In the data rows, zero lies at 4.5, halfway between 4 and 5.
In the table below, every row is followed by its label. The labels come from one hidden rule.
tensor([1., 0., 2., 7., 5., 0., 1., 1., 3., 5., 8., 4., 1., 3., 3., 6., 1., 5., 1., 0., 7., 8., 5., 9., 8., 9., 9., 0., 0., 6., 4., 9., 7., 3., 7.]) h
tensor([7., 4., 5., 4., 3., 6., 4., 1., 1., 6., 3., 6., 5., 9., 3., 7., 6., 4., 7., 6., 5., 4., 5., 1., 3., 3., 2., 4., 5., 3., 1., 6., 5., 4., 9.]) h
tensor([4., 4., 4., 4., 4., 6., 4., 3., 4., 5., 5., 6., 4., 6., 3., 6., 3., 5., 3., 2., 5., 5., 4., 5., 4., 4., 2., 4., 4., 5., 4., 6., 5., 4., 7.]) h
tensor([4., 3., 5., 3., 4., 5., 5., 3., 4., 5., 3., 5., 5., 7., 5., 6., 5., 5., 5., 5., 5., 4., 3., 3., 4., 6., 0., 4., 4., 4., 4., 6., 4., 4., 7.]) r
tensor([4., 5., 5., 5., 5., 5., 5., 3., 5., 5., 4., 5., 5., 4., 4., 6., 5., 4., 3., 4., 5., 4., 4., 5., 5., 4., 3., 0., 5., 5., 4., 4., 3., 5., 3.]) i
tensor([3., 5., 3., 8., 6., 5., 4., 2., 3., 6., 5., 8., 3., 9., 4., 7., 3., 6., 3., 0., 4., 5., 7., 7., 7., 3., 1., 0., 3., 6., 5., 4., 4., 4., 0.]) i
tensor([3., 8., 4., 6., 5., 5., 4., 2., 4., 5., 5., 6., 5., 8., 5., 5., 4., 6., 3., 4., 5., 4., 7., 4., 6., 4., 2., 5., 5., 5., 5., 3., 3., 4., 2.]) r
tensor([5., 3., 5., 3., 3., 4., 4., 5., 3., 5., 4., 5., 3., 3., 4., 3., 5., 4., 5., 7., 5., 5., 3., 6., 2., 6., 5., 4., 4., 4., 4., 7., 7., 5., 9.]) h
tensor([0., 3., 3., 6., 5., 2., 2., 1., 2., 4., 7., 6., 3., 7., 4., 5., 2., 4., 2., 0., 6., 6., 5., 9., 6., 5., 5., 2., 2., 6., 4., 6., 6., 3., 3.]) r
tensor([7., 5., 6., 5., 4., 4., 6., 5., 6., 5., 4., 3., 6., 3., 5., 3., 4., 4., 5., 7., 4., 4., 4., 0., 4., 5., 4., 5., 5., 4., 5., 4., 4., 5., 3.]) r
tensor([4., 9., 4., 5., 7., 7., 5., 6., 7., 3., 5., 3., 6., 5., 6., 3., 4., 4., 1., 1., 3., 2., 7., 3., 6., 3., 5., 6., 6., 5., 7., 1., 2., 5., 0.]) t
tensor([0., 7., 2., 6., 6., 4., 2., 2., 6., 2., 7., 4., 3., 4., 5., 5., 2., 5., 0., 0., 4., 4., 6., 8., 7., 4., 8., 3., 3., 6., 7., 3., 6., 4., 0.]) r
tensor([4., 7., 4., 6., 7., 5., 4., 5., 8., 4., 5., 5., 5., 6., 6., 6., 4., 5., 4., 2., 3., 4., 6., 5., 6., 2., 5., 6., 6., 6., 6., 2., 3., 5., 0.]) r
tensor([4., 8., 4., 4., 5., 4., 5., 9., 8., 3., 4., 1., 4., 1., 6., 2., 3., 3., 3., 7., 3., 4., 3., 6., 4., 6., 9., 6., 6., 4., 6., 3., 4., 6., 2.]) m
tensor([6., 4., 6., 6., 3., 6., 4., 2., 1., 7., 4., 7., 5., 8., 3., 6., 6., 5., 6., 8., 5., 4., 6., 2., 4., 3., 0., 2., 4., 5., 3., 7., 5., 3., 5.]) d
tensor([4., 9., 3., 5., 6., 7., 5., 4., 7., 2., 5., 6., 4., 6., 5., 4., 4., 5., 2., 0., 2., 3., 6., 5., 5., 2., 4., 8., 6., 6., 7., 0., 2., 6., 0.]) i
tensor([3., 4., 4., 6., 5., 2., 2., 4., 4., 3., 7., 2., 2., 2., 4., 4., 3., 5., 4., 1., 6., 7., 4., 7., 4., 8., 7., 1., 3., 4., 6., 7., 6., 4., 8.]) d
tensor([3., 7., 4., 4., 5., 4., 4., 4., 4., 6., 4., 5., 4., 5., 4., 6., 4., 5., 3., 4., 5., 4., 6., 5., 5., 4., 4., 3., 5., 5., 3., 4., 4., 5., 3.]) h
tensor([5., 4., 5., 7., 5., 5., 3., 2., 3., 7., 4., 8., 5., 7., 3., 7., 5., 6., 6., 6., 5., 5., 5., 3., 6., 2., 0., 2., 4., 5., 2., 6., 3., 4., 2.]) h
tensor([4., 2., 6., 3., 4., 2., 4., 5., 4., 4., 6., 4., 3., 2., 5., 4., 3., 3., 5., 3., 6., 7., 4., 9., 3., 7., 9., 5., 3., 4., 4., 6., 7., 5., 8.]) r
tensor([9., 4., 6., 4., 3., 6., 6., 2., 2., 9., 2., 7., 6., 8., 3., 6., 7., 4., 8., 8., 5., 4., 5., 0., 4., 1., 0., 2., 5., 4., 0., 7., 4., 3., 9.]) d
tensor([4., 5., 4., 8., 6., 6., 3., 2., 3., 6., 4., 8., 3., 7., 3., 6., 5., 7., 4., 2., 4., 5., 7., 3., 6., 2., 0., 0., 5., 6., 4., 4., 3., 3., 1.]) d
tensor([6., 2., 6., 4., 3., 4., 6., 6., 6., 5., 4., 3., 5., 3., 5., 3., 4., 3., 7., 5., 5., 4., 3., 5., 2., 6., 5., 5., 4., 3., 5., 4., 5., 5., 6.]) m
tensor([8., 5., 5., 3., 3., 6., 6., 3., 3., 5., 3., 5., 5., 8., 4., 4., 5., 5., 7., 6., 4., 3., 6., 1., 5., 3., 1., 3., 6., 4., 2., 6., 3., 5., 5.]) i
tensor([4., 5., 4., 7., 5., 4., 3., 4., 4., 4., 6., 6., 4., 6., 4., 5., 3., 5., 4., 5., 5., 5., 6., 7., 5., 5., 4., 3., 5., 5., 5., 5., 6., 4., 3.]) d
tensor([4., 4., 5., 5., 4., 4., 4., 4., 4., 4., 6., 4., 4., 2., 4., 6., 3., 5., 3., 6., 5., 5., 5., 6., 4., 5., 4., 5., 3., 4., 5., 7., 5., 4., 9.]) d
tensor([8., 2., 6., 2., 4., 5., 5., 1., 0., 8., 3., 7., 4., 7., 3., 6., 6., 5., 7., 8., 5., 5., 4., 1., 4., 4., 1., 1., 4., 4., 1., 7., 5., 3., 9.]) h
tensor([3., 3., 4., 5., 4., 4., 3., 4., 2., 4., 4., 5., 4., 3., 4., 7., 4., 5., 4., 2., 5., 5., 5., 4., 6., 5., 4., 2., 5., 5., 4., 5., 4., 3., 7.]) m
tensor([2., 7., 3., 5., 6., 5., 4., 3., 4., 5., 5., 3., 4., 7., 5., 5., 3., 5., 3., 0., 4., 4., 6., 9., 5., 4., 7., 3., 4., 6., 6., 4., 4., 3., 0.]) t
tensor([3., 5., 4., 6., 5., 2., 4., 4., 5., 4., 5., 2., 3., 3., 5., 4., 3., 4., 2., 2., 4., 6., 6., 6., 5., 6., 7., 5., 4., 5., 6., 5., 5., 5., 3.]) r
tensor([4., 6., 3., 7., 7., 8., 3., 1., 2., 6., 3., 8., 5., 8., 4., 8., 5., 6., 6., 2., 3., 2., 7., 0., 6., 2., 1., 0., 5., 7., 4., 4., 3., 4., 1.]) i
tensor([4., 4., 4., 7., 5., 5., 2., 0., 2., 7., 4., 6., 3., 9., 4., 7., 5., 6., 4., 0., 5., 5., 7., 5., 7., 5., 0., 0., 3., 6., 2., 6., 4., 3., 6.]) r
tensor([2., 6., 2., 8., 7., 4., 3., 2., 3., 4., 6., 8., 4., 9., 4., 6., 4., 7., 2., 0., 4., 4., 7., 5., 8., 4., 2., 1., 3., 6., 4., 5., 4., 4., 0.]) i
tensor([3., 2., 4., 4., 5., 1., 3., 7., 5., 3., 6., 1., 4., 0., 5., 2., 2., 3., 1., 5., 6., 5., 3., 9., 4., 9., 9., 4., 4., 5., 7., 5., 6., 5., 4.]) m
tensor([3., 4., 4., 6., 6., 4., 4., 4., 5., 3., 6., 3., 3., 2., 4., 4., 3., 5., 0., 3., 5., 5., 6., 9., 7., 7., 8., 2., 4., 5., 6., 5., 5., 4., 1.]) d
tensor([7., 4., 5., 3., 3., 6., 5., 3., 3., 6., 3., 5., 6., 5., 4., 6., 6., 5., 5., 9., 5., 4., 5., 2., 4., 5., 2., 2., 5., 4., 3., 6., 3., 4., 5.]) i
tensor([3., 5., 4., 6., 5., 4., 4., 6., 5., 3., 4., 3., 4., 3., 5., 4., 4., 5., 4., 3., 4., 4., 4., 6., 6., 4., 7., 7., 4., 5., 6., 3., 5., 5., 5.]) m
tensor([7., 1., 5., 1., 2., 2., 5., 6., 3., 5., 5., 3., 5., 0., 4., 3., 6., 3., 7., 9., 5., 6., 2., 9., 2., 6., 4., 4., 5., 3., 4., 6., 7., 4., 9.]) d
tensor([3., 4., 4., 4., 7., 5., 5., 4., 5., 5., 4., 4., 4., 5., 4., 6., 4., 5., 3., 5., 4., 4., 6., 6., 4., 4., 5., 5., 5., 5., 5., 6., 4., 5., 4.]) h
tensor([6., 5., 5., 3., 4., 5., 6., 6., 6., 4., 3., 5., 5., 3., 5., 4., 5., 5., 7., 9., 4., 4., 3., 2., 4., 1., 2., 7., 6., 5., 5., 2., 4., 4., 3.]) m
tensor([4., 7., 4., 7., 7., 6., 4., 4., 5., 4., 5., 6., 5., 5., 4., 5., 3., 5., 4., 0., 3., 3., 6., 4., 7., 2., 6., 1., 4., 6., 4., 4., 3., 4., 0.]) d
tensor([3., 3., 4., 6., 5., 2., 2., 4., 4., 3., 6., 5., 4., 5., 4., 5., 3., 4., 4., 0., 6., 6., 5., 8., 6., 5., 7., 2., 2., 6., 5., 6., 6., 4., 4.]) d
tensor([6., 4., 6., 2., 3., 6., 5., 5., 3., 7., 3., 5., 5., 4., 4., 5., 5., 5., 8., 6., 5., 3., 4., 3., 4., 4., 2., 6., 6., 3., 2., 5., 5., 5., 7.]) h
tensor([4., 8., 3., 5., 6., 6., 4., 3., 5., 4., 5., 7., 6., 9., 4., 5., 5., 5., 2., 2., 4., 4., 7., 3., 5., 2., 2., 3., 5., 5., 6., 4., 3., 5., 2.]) i
tensor([5., 5., 4., 3., 5., 4., 4., 5., 6., 4., 5., 1., 4., 1., 5., 3., 4., 4., 5., 6., 5., 4., 4., 7., 4., 5., 5., 8., 4., 4., 4., 3., 5., 5., 1.]) r
tensor([3., 4., 4., 7., 5., 2., 4., 5., 7., 3., 6., 2., 4., 2., 5., 2., 3., 4., 3., 2., 5., 6., 4., 9., 6., 8., 9., 8., 4., 5., 6., 6., 6., 5., 6.]) r
tensor([5., 6., 5., 4., 3., 5., 5., 6., 5., 3., 5., 6., 4., 2., 5., 2., 4., 4., 6., 4., 5., 5., 3., 3., 4., 5., 8., 4., 5., 4., 5., 4., 4., 5., 5.]) m
tensor([6., 3., 6., 1., 4., 2., 6., 6., 8., 3., 4., 1., 5., 1., 6., 2., 4., 3., 8., 9., 5., 5., 2., 6., 0., 8., 9., 9., 5., 3., 6., 3., 5., 6., 9.]) r
tensor([5., 4., 4., 4., 5., 4., 5., 7., 6., 3., 5., 4., 4., 1., 5., 2., 3., 4., 3., 4., 4., 4., 4., 4., 4., 4., 7., 9., 5., 4., 9., 2., 5., 6., 4.]) h
tensor([2., 6., 3., 6., 6., 6., 3., 2., 5., 5., 4., 5., 5., 9., 4., 4., 4., 6., 4., 1., 3., 4., 6., 5., 7., 4., 4., 0., 4., 7., 6., 5., 3., 4., 1.]) i
tensor([8., 6., 7., 2., 4., 7., 6., 4., 4., 6., 2., 7., 6., 9., 5., 5., 7., 4., 7., 8., 4., 3., 4., 0., 3., 2., 3., 4., 6., 3., 4., 5., 4., 4., 6.]) t
tensor([0., 2., 3., 9., 6., 3., 2., 2., 1., 4., 8., 5., 2., 5., 3., 7., 2., 6., 0., 0., 6., 7., 6., 8., 8., 7., 6., 0., 2., 7., 3., 9., 7., 3., 3.]) d
tensor([4., 3., 4., 7., 3., 4., 2., 1., 0., 6., 5., 8., 4., 8., 3., 9., 4., 6., 5., 1., 7., 6., 6., 5., 7., 5., 0., 0., 3., 5., 2., 9., 5., 1., 6.]) m
tensor([6., 4., 4., 5., 4., 3., 5., 7., 6., 3., 4., 1., 4., 1., 5., 5., 4., 4., 4., 3., 5., 6., 5., 7., 4., 5., 5., 5., 3., 4., 7., 4., 5., 5., 5.]) m
tensor([5., 4., 4., 5., 4., 4., 4., 3., 3., 5., 4., 3., 4., 5., 4., 6., 5., 5., 5., 6., 5., 5., 4., 7., 4., 6., 6., 5., 4., 4., 4., 6., 5., 4., 4.]) i
tensor([7., 2., 5., 4., 3., 4., 4., 4., 3., 5., 5., 4., 4., 2., 4., 6., 3., 4., 5., 5., 5., 5., 4., 6., 3., 5., 3., 4., 3., 4., 5., 6., 6., 5., 9.]) h
tensor([6., 3., 6., 2., 2., 6., 7., 5., 4., 6., 5., 3., 6., 3., 4., 5., 6., 3., 7., 8., 4., 5., 2., 2., 3., 5., 4., 7., 5., 3., 5., 4., 5., 5., 8.]) h
tensor([6., 6., 6., 3., 5., 6., 6., 6., 7., 3., 4., 4., 5., 4., 5., 3., 5., 4., 6., 5., 4., 4., 5., 0., 5., 3., 7., 8., 5., 4., 4., 2., 4., 5., 2.]) m
tensor([4., 4., 4., 5., 3., 4., 4., 4., 4., 5., 6., 5., 4., 3., 4., 6., 6., 4., 3., 3., 4., 5., 5., 3., 4., 5., 5., 3., 4., 5., 5., 4., 5., 5., 3.]) h
tensor([6., 3., 4., 5., 5., 3., 3., 3., 3., 7., 5., 4., 4., 4., 4., 6., 5., 5., 5., 8., 6., 6., 4., 8., 3., 6., 2., 3., 4., 5., 2., 5., 6., 4., 5.]) i
tensor([2., 5., 3., 5., 5., 4., 4., 4., 5., 3., 4., 7., 4., 9., 4., 6., 4., 5., 4., 6., 4., 5., 6., 7., 6., 4., 5., 1., 5., 5., 4., 4., 5., 4., 1.]) d
tensor([6., 4., 5., 6., 4., 5., 4., 3., 3., 6., 2., 8., 5., 7., 4., 5., 6., 6., 7., 5., 5., 5., 5., 4., 6., 3., 0., 2., 5., 5., 1., 7., 4., 4., 6.]) i
tensor([6., 4., 5., 4., 4., 2., 4., 6., 6., 2., 5., 1., 4., 0., 5., 3., 3., 3., 5., 6., 5., 5., 2., 9., 4., 7., 9., 8., 3., 3., 5., 4., 6., 5., 6.]) m
tensor([4., 3., 4., 6., 5., 4., 3., 5., 5., 6., 6., 5., 3., 6., 4., 4., 4., 4., 2., 3., 6., 5., 4., 7., 7., 6., 5., 5., 3., 4., 5., 6., 4., 3., 4.]) m
tensor([5., 6., 4., 4., 7., 5., 4., 5., 4., 4., 3., 6., 4., 7., 4., 5., 4., 4., 2., 1., 4., 4., 4., 5., 5., 4., 7., 6., 5., 5., 4., 3., 5., 4., 4.]) d
tensor([4., 4., 5., 4., 5., 4., 4., 4., 4., 3., 5., 4., 4., 3., 4., 3., 2., 4., 2., 4., 4., 5., 4., 7., 6., 6., 6., 3., 3., 4., 7., 5., 6., 5., 6.]) h
tensor([3., 7., 4., 6., 6., 6., 4., 2., 3., 7., 5., 7., 4., 9., 4., 6., 4., 6., 3., 0., 5., 5., 7., 5., 6., 2., 1., 0., 4., 6., 4., 6., 3., 3., 1.]) t
tensor([7., 4., 4., 3., 3., 5., 4., 2., 3., 6., 4., 6., 4., 5., 3., 7., 5., 6., 5., 7., 6., 5., 5., 4., 5., 5., 3., 0., 4., 5., 3., 8., 4., 3., 7.]) d
tensor([3., 4., 3., 6., 6., 4., 3., 1., 5., 5., 5., 6., 4., 7., 4., 5., 5., 6., 1., 2., 6., 5., 7., 4., 7., 4., 3., 1., 4., 5., 3., 5., 5., 3., 2.]) r
tensor([5., 6., 4., 5., 4., 3., 5., 5., 6., 2., 5., 1., 4., 3., 5., 2., 5., 4., 2., 4., 5., 5., 4., 5., 3., 4., 6., 7., 5., 5., 5., 4., 4., 6., 6.]) i
The hidden rule looks at only part of the columns. Which column or columns, counting from 0, in order?
7 14 33
Here are more rows. What is the label of each one?
tensor([2., 3., 4., 7., 5., 2., 4., 4., 3., 2., 7., 2., 2., 3., 4., 5., 3., 5., 0., 0., 6., 6., 4., 9., 6., 7., 7., 3., 3., 6., 5., 7., 5., 5., 4.]) >> h
tensor([2., 3., 4., 7., 5., 2., 2., 7., 4., 3., 7., 3., 3., 1., 5., 4., 2., 5., 4., 0., 5., 6., 5., 9., 5., 9., 8., 4., 3., 5., 6., 5., 7., 4., 3.]) >> m
tensor([5., 5., 4., 4., 5., 4., 4., 3., 3., 6., 5., 6., 4., 2., 4., 4., 5., 6., 4., 2., 6., 5., 5., 3., 4., 5., 4., 3., 4., 5., 3., 5., 4., 4., 6.]) >> i
tensor([3., 8., 3., 6., 7., 5., 5., 7., 7., 4., 5., 3., 5., 2., 5., 2., 3., 4., 1., 1., 3., 5., 5., 9., 6., 5., 5., 3., 6., 5., 7., 2., 4., 5., 0.]) >> m
tensor([2., 5., 4., 8., 7., 4., 3., 4., 5., 5., 6., 3., 3., 5., 4., 4., 3., 5., 1., 0., 4., 6., 5., 7., 7., 6., 7., 4., 4., 5., 8., 4., 5., 4., 2.]) >> d
tensor([6., 3., 6., 3., 2., 5., 6., 6., 4., 4., 3., 5., 5., 3., 5., 4., 6., 4., 6., 9., 4., 4., 4., 2., 2., 3., 6., 5., 6., 3., 3., 3., 4., 4., 8.]) >> m
tensor([3., 7., 3., 7., 5., 5., 4., 6., 9., 3., 5., 3., 5., 4., 5., 3., 3., 4., 2., 0., 3., 5., 4., 7., 5., 5., 7., 9., 5., 5., 6., 3., 3., 5., 0.]) >> m
tensor([3., 4., 5., 4., 5., 3., 5., 4., 4., 5., 5., 5., 3., 3., 4., 3., 4., 4., 4., 6., 5., 5., 4., 4., 5., 6., 3., 6., 3., 4., 5., 5., 5., 5., 3.]) >> h
tensor([3., 5., 3., 5., 6., 3., 4., 8., 5., 2., 6., 3., 5., 5., 5., 2., 4., 4., 3., 2., 4., 4., 5., 6., 5., 5., 6., 5., 5., 5., 6., 2., 4., 5., 2.]) >> m
tensor([2., 3., 3., 6., 5., 6., 3., 3., 4., 4., 5., 3., 4., 5., 4., 5., 3., 4., 3., 5., 5., 5., 6., 5., 6., 6., 2., 4., 4., 6., 6., 5., 6., 4., 3.]) >> i
tensor([4., 6., 4., 5., 6., 6., 4., 1., 5., 7., 4., 7., 5., 6., 4., 8., 5., 6., 3., 0., 5., 4., 6., 3., 5., 2., 1., 0., 5., 6., 3., 4., 3., 4., 2.]) >> i
tensor([0., 3., 2., 7., 7., 3., 3., 4., 6., 4., 7., 4., 4., 4., 4., 4., 2., 6., 1., 0., 4., 5., 7., 9., 6., 6., 8., 4., 4., 6., 6., 7., 5., 5., 1.]) >> h
tensor([4., 5., 5., 4., 4., 5., 5., 7., 5., 3., 4., 3., 4., 1., 4., 3., 4., 5., 6., 2., 4., 3., 4., 7., 5., 4., 4., 7., 5., 4., 5., 4., 4., 6., 3.]) >> h
tensor([2., 6., 3., 6., 8., 5., 4., 5., 5., 2., 7., 2., 3., 7., 5., 4., 3., 5., 2., 0., 4., 4., 5., 8., 5., 4., 7., 3., 5., 6., 6., 5., 5., 5., 0.]) >> r
tensor([2., 6., 3., 9., 6., 5., 3., 4., 3., 4., 5., 6., 3., 8., 4., 6., 5., 6., 1., 2., 5., 4., 6., 8., 8., 4., 4., 1., 4., 7., 4., 5., 4., 4., 2.]) >> d
tensor([1., 5., 4., 7., 7., 4., 3., 4., 6., 2., 6., 2., 3., 3., 4., 3., 3., 4., 3., 1., 4., 5., 5., 8., 7., 6., 9., 3., 5., 5., 7., 2., 4., 5., 3.]) >> h
tensor([5., 1., 6., 2., 2., 3., 4., 4., 2., 6., 4., 5., 5., 0., 4., 4., 4., 4., 6., 9., 6., 7., 2., 6., 3., 8., 5., 5., 3., 4., 3., 8., 6., 5., 9.]) >> h
tensor([2., 1., 4., 7., 5., 1., 1., 1., 2., 5., 8., 4., 2., 2., 3., 7., 3., 5., 1., 0., 6., 7., 4., 9., 6., 9., 6., 0., 1., 5., 5., 8., 7., 4., 7.]) >> h
tensor([3., 5., 5., 8., 5., 5., 3., 3., 3., 5., 5., 6., 4., 5., 4., 6., 4., 6., 2., 6., 4., 5., 5., 4., 5., 3., 5., 2., 4., 5., 4., 4., 4., 4., 4.]) >> i
tensor([4., 4., 4., 5., 4., 3., 6., 5., 8., 2., 5., 4., 5., 4., 5., 2., 4., 3., 5., 5., 4., 3., 4., 5., 2., 6., 7., 6., 5., 4., 7., 3., 4., 5., 4.]) >> r
tensor([4., 5., 5., 5., 6., 4., 5., 4., 5., 3., 4., 3., 5., 4., 5., 2., 4., 4., 5., 2., 4., 4., 5., 2., 5., 4., 6., 9., 4., 5., 4., 3., 4., 5., 3.]) >> r
tensor([3., 6., 5., 6., 6., 5., 5., 4., 4., 4., 5., 4., 3., 5., 5., 3., 4., 5., 4., 2., 4., 4., 5., 4., 5., 5., 5., 5., 4., 4., 6., 4., 5., 5., 2.]) >> r
tensor([6., 3., 5., 4., 3., 5., 4., 2., 1., 8., 4., 8., 4., 8., 4., 6., 6., 5., 5., 7., 5., 5., 5., 2., 4., 4., 0., 4., 5., 4., 2., 8., 5., 4., 9.]) >> i
tensor([5., 0., 5., 3., 3., 4., 5., 4., 4., 6., 5., 5., 4., 3., 4., 6., 5., 4., 5., 6., 5., 5., 5., 4., 4., 5., 4., 5., 4., 3., 3., 9., 5., 4., 8.]) >> d
tensor([7., 6., 4., 6., 4., 7., 5., 3., 3., 8., 3., 9., 6., 9., 4., 7., 6., 6., 6., 3., 4., 3., 6., 1., 4., 2., 0., 3., 5., 5., 3., 2., 3., 4., 0.]) >> i
tensor([5., 5., 6., 2., 3., 6., 6., 3., 5., 6., 2., 5., 6., 6., 4., 5., 7., 4., 9., 9., 5., 4., 4., 0., 3., 3., 0., 3., 4., 3., 2., 5., 4., 4., 6.]) >> i
tensor([2., 5., 4., 5., 5., 4., 4., 5., 5., 4., 5., 3., 4., 8., 5., 4., 3., 6., 1., 3., 3., 5., 6., 9., 6., 4., 8., 3., 4., 5., 4., 2., 4., 5., 3.]) >> r
tensor([7., 3., 5., 4., 4., 4., 4., 4., 4., 5., 4., 6., 5., 5., 5., 6., 6., 4., 6., 8., 4., 5., 4., 1., 4., 3., 4., 4., 6., 4., 4., 6., 4., 5., 5.]) >> r
tensor([5., 4., 4., 5., 5., 4., 4., 3., 3., 5., 5., 6., 5., 8., 4., 6., 5., 5., 4., 5., 5., 5., 4., 4., 4., 3., 3., 3., 4., 5., 5., 6., 5., 5., 6.]) >> i
tensor([2., 5., 4., 5., 5., 3., 4., 5., 7., 3., 5., 4., 4., 4., 5., 2., 3., 4., 5., 3., 3., 4., 4., 8., 6., 7., 9., 5., 4., 5., 7., 5., 4., 5., 2.]) >> r
tensor([5., 5., 6., 1., 3., 3., 6., 5., 6., 4., 4., 3., 5., 1., 5., 3., 5., 3., 5., 7., 4., 3., 3., 7., 3., 4., 6., 9., 6., 4., 6., 3., 5., 5., 4.]) >> r
tensor([6., 3., 5., 3., 3., 5., 6., 3., 3., 6., 4., 5., 6., 3., 4., 7., 6., 5., 7., 6., 5., 4., 4., 3., 5., 2., 3., 6., 6., 4., 4., 4., 4., 5., 6.]) >> i
tensor([3., 4., 3., 6., 6., 2., 3., 2., 2., 5., 5., 4., 3., 7., 3., 6., 3., 6., 3., 0., 4., 6., 7., 3., 5., 4., 3., 1., 4., 6., 3., 6., 5., 3., 4.]) >> d
tensor([6., 3., 5., 4., 4., 7., 4., 2., 1., 8., 4., 7., 5., 9., 3., 7., 6., 7., 5., 8., 4., 4., 8., 0., 6., 1., 0., 0., 5., 5., 1., 4., 4., 4., 6.]) >> h
tensor([2., 3., 4., 7., 5., 5., 4., 4., 4., 3., 5., 5., 3., 4., 4., 4., 3., 5., 3., 0., 5., 5., 5., 9., 5., 7., 4., 3., 4., 5., 5., 5., 4., 5., 3.]) >> h
